Look-ups in named tables: a row name and a column name give one cell, copied from the table.

munimab =
,rema,nub,vup,pigo,kiz,vuvo,rul,pepemi
tuze,59.90,52.37,67.27,52.26,50.58,67.14,67.02,67.97
dela,58.44,53.07,63.41,55.90,53.18,61.46,64.84,56.96
ripo,65.26,73.51,73.46,64.13,70.40,63.28,58.51,64.78
bapa,20.37,29.55,78.08,61.57,39.72,90.77,74.61,43.32
sul,62.11,80.44,84.07,72.86,78.87,59.99,48.59,50.03

ripo, pepemi: 64.78
sul, rul: 48.59
sul, kiz: 78.87
dela, kiz: 53.18
sul, pepemi: 50.03
ripo, vup: 73.46
sul, pigo: 72.86
sul, vuvo: 59.99
dela, vuvo: 61.46
sul, nub: 80.44
ripo, rul: 58.51
bapa, rul: 74.61
ripo, pigo: 64.13
bapa, pepemi: 43.32
ripo, nub: 73.51
ripo, rema: 65.26

nidi.tsv
	lematur	mez	vuvo	bub	kitala
lig	42395	41618	46359	48912	71924
tutanep	55162	55006	57184	56839	62981
temad	52151	51127	55315	55177	60771
mub	63449	64943	64342	61693	55009
fum	92343	95434	85870	68588	76714
molane	47814	48985	53979	60297	51329
rul	19843	15695	24155	34652	84794

What is the kitala of mub in nidi? 55009
What is the mez of fum in nidi? 95434
What is the mez of mub in nidi? 64943
What is the vuvo of molane in nidi? 53979
What is the bub of temad in nidi? 55177
What is the mez of molane in nidi? 48985
What is the vuvo of tutanep in nidi? 57184
What is the lematur of rul in nidi? 19843

Table mupamab
         fab  kuf
sumiv    148  113
zan      112  122
kanivog  198  125
rarek     90   66
kiv      130  117
kikaze    26  221
ruburip  124  157
fogob    124  112
kulili   105   56
tir      128  128

fab of zan = 112
fab of fogob = 124
kuf of kulili = 56
kuf of tir = 128
fab of kiv = 130
fab of ruburip = 124
fab of rarek = 90
fab of kanivog = 198
fab of kulili = 105
kuf of rarek = 66
kuf of kanivog = 125
fab of kikaze = 26
kuf of ruburip = 157

ginaz =
            mav    reko     nom   sisef   keker
fimuba    0.313   0.694  -0.668  -0.072   0.788
fus       0.045   0.247   0.255  -0.034   0.872
ninekez   0.214  -0.056  -0.652  -0.151   0.414
kon       0.139   0.731   0.024  -0.238  -0.374
lan      -0.639  -0.056   0.491   0.758   0.581
feg       0.130   0.615  -0.619  -0.559   0.396
pelur    -0.824   0.768  -0.732   0.452  -0.376
maraget  -0.509   0.858  -0.552  -0.369  -0.273
lol       0.625   0.813  -0.240   0.012  -0.768
mag      -0.577   0.315  -0.164   0.042  -0.759
zek       0.590   0.382  -0.119   0.858   0.180

reko of lan: -0.056
nom of ninekez: -0.652
keker of maraget: -0.273
mav of pelur: -0.824
keker of zek: 0.180
sisef of kon: -0.238
nom of maraget: -0.552
nom of lan: 0.491
keker of mag: -0.759
keker of pelur: -0.376
Which row has the largest nom? lan

fezolum:
	buz	galimu	kuzakir	vut	zavipig	ledanon	rada	vif	zoti
dem	617	2575	46	1793	313	753	4828	1272	1660
tig	917	2016	575	1637	117	726	4658	871	8554
vep	1100	1574	106	3057	363	1177	2014	1732	1639
lolugir	1789	2809	408	2607	433	1250	4638	1463	5868
govinob	795	1571	422	1139	202	642	3584	626	7456
somuva	665	1307	50	1379	104	487	2046	513	1703
tuko	1735	2209	139	3021	587	1553	1506	2015	1914
zap	1015	1283	206	1877	280	1473	1467	774	5310
komoki	1254	2210	137	1440	263	670	3055	1055	2272
tur	1344	2516	523	2355	115	463	4631	1735	6074
fatiset	541	1279	442	1820	284	1289	2460	1521	7609
bol	745	1177	283	1602	569	1303	1714	488	5683

kuzakir of tig is 575
vif of fatiset is 1521
galimu of tuko is 2209
rada of tig is 4658
galimu of lolugir is 2809
vif of govinob is 626
zoti of dem is 1660
kuzakir of zap is 206
ledanon of tig is 726
vut of govinob is 1139
ledanon of fatiset is 1289
ledanon of somuva is 487
buz of dem is 617
rada of tuko is 1506
zavipig of fatiset is 284
vif of tuko is 2015
zavipig of tur is 115
buz of lolugir is 1789

